[[  5 -13  -5  11   4   3 -17   9  -7  -2 -28]
 [ -5  10   6  -8  -4  -2  20 -10   6   5  31]
 [ -6  14  16  20 -10   2  25   3  12 -11  37]
 [  1  -3   8  18  -5   6   3  10   2  -4   0]
 [  4 -10  -7  -8   4   0 -17   2  -7   6 -25]
 [  1  -2   3  12  -1   3   0   5   1  -4  -3]
 [ -3  10  10   3  -7   1  13   1   7  -3  20]
 [  1  -4   5  19  -3   4   2   7   1  -5   0]
 [ -7  17  20  10 -13   3  32  -2  14  -2  46]] gives -5

[[-18   5  -7  -1  -9   1   0   6 -10]
 [  9  -2   4   0   1  -4   1   1   4]
 [ -3   1  -6  -1  -4   2   0   0   1]
 [ 12  -4   0   1   0  -8   1   3   5]
 [ -9   4  -3  -4  -2   1   0  -4  -6]
 [ -1  -1  -1  -8   3   0  -7  -9 -14]
 [-52  11 -17  -8 -22  -4   8   9 -18]
 [-20  14  -9 -11 -15 -10   7  -5   1]
 [  4  -7   0  -9  10   0  -8 -15 -23]] gives -7

[[-20  -6 -13  -1  -3 -17   0  11 -18  -6   1   0 -13 -20]
 [  3   1   4   2  -5  18  -4  -4  -2   8  -5   0   6  12]
 [ -8  -1  -3   1  -2  -5  -1   5  -6  -1   3   1  -2  -6]
 [  3  -6 -19 -11  14 -33  12   0  -2 -21  -5  -7 -23 -27]
 [-12   0   1   4  -5  -5  -3   7  -5   2   8   4   1  -5]
 [  1  -2  -7  -4   7 -18   6   1   1 -10   1  -2  -9 -13]
 [  6   2   4   0   0   7   0  -4   5   3  -1   0   4   7]
 [  8  -9 -28 -17  19 -46  16  -1  -2 -31  -9 -11 -35 -36]] gives -13

[[-38 -10 -37  11  40   4  -1  15]
 [ 16  21   7   6 -10 -23  10  23]
 [  5   9  22 -13 -27  17 -12  31]
 [ 16 -10  -8  -8  23  -3  10  31]
 [-38 -10 -52   6  40   4  -1  23]] gives -37

[[  3   4  -5   2   2  -5   0  -4  -1   0   5   4]
 [  9   9   5   0   3  -1  -2   6   6   1  -3  10]
 [ 13  10 -46 -23  27 -29 -21   6 -39 -32   7  -9]
 [  8  13 -14  11   3 -14   4 -18   0   5  19  14]
 [ 15  15  12   0   4   0  -3  12  13   2  -9  17]
 [  8   6  18  -3   2   9  -2  18  12   2 -14   8]
 [  8  13 -10  12   2 -11   5 -16   3   7  17  15]
 [ 10  16  -8  16   1 -11   8 -19   8  12  20  20]] gives -5

[[-14  -5   1  10  12   7 -13  14   2  11   8  -9   2   3]
 [ 13  -5  -9 -14 -11  11  -7  -9   5 -13   6 -10 -12  -7]
 [ 24 -10 -15 -35 -18  13  -6 -14  11 -42  11 -15 -22  -5]
 [ -1  -2  -2  -2  -2  -1  -2  -2  -1  -2  -1  -2  -2  -2]
 [  2   0  -1   0  -1   2  -1  -1   0   2   1  -1  -1  -2]
 [ 23   5  -5 -17 -20  -6  15 -23  -2 -18 -10   9  -7  -7]
 [ -3  -3  -3  -2  -1  -1  -5  -1  -2  -2  -1  -4  -3  -2]] gives 1

[[ 28  -1  18  11 -35  17]
 [ 22   4  26  29 -22  17]
 [  8  13  29  38  -5  15]
 [-11  42 -21   3  16 -11]
 [  3  20 -14 -36 -30   2]
 [ 16   8  -4 -27 -40   8]
 [ -8  32 -21 -32 -14  -5]
 [ 25   0   8 -10 -42  14]
 [-13  41 -23 -18   3  -9]] gives 18

[[ 15 -34 -12  13 -18 -10   7  34  -1]
 [-38  11 -38 -21 -14  -4   4 -28  26]
 [-16 -23  42  10  21  31 -13 -10 -24]
 [-26 -13  46  -5  11  26  -9  -6 -15]
 [ 23 -14  39  25  10 -20  -4  20 -10]
 [ 12 -24  -9  16 -18  -6  12  32   5]
 [ 48 -23  39  10 -10 -20  20   8 -12]] gives -12
---
array([ 0.18,  1.42,  0.66, -1.12,  0.90]) out 0.18
array([-187.54,  138.12,   76.43, -170.20,  190.32,    7.08]) out -187.54
array([-16.3,  -1.0,   1.3,  11.3]) out -16.3
array([-10.4,  -3.1,   2.5,  -8.1,  -5.7,  13.4]) out -10.4
array([ -3.1,   4.5,  12.7, -17.7,  -9.9]) out -3.1
array([-0.03, -0.11,  0.05, -0.07,  0.15, -0.02]) out -0.03
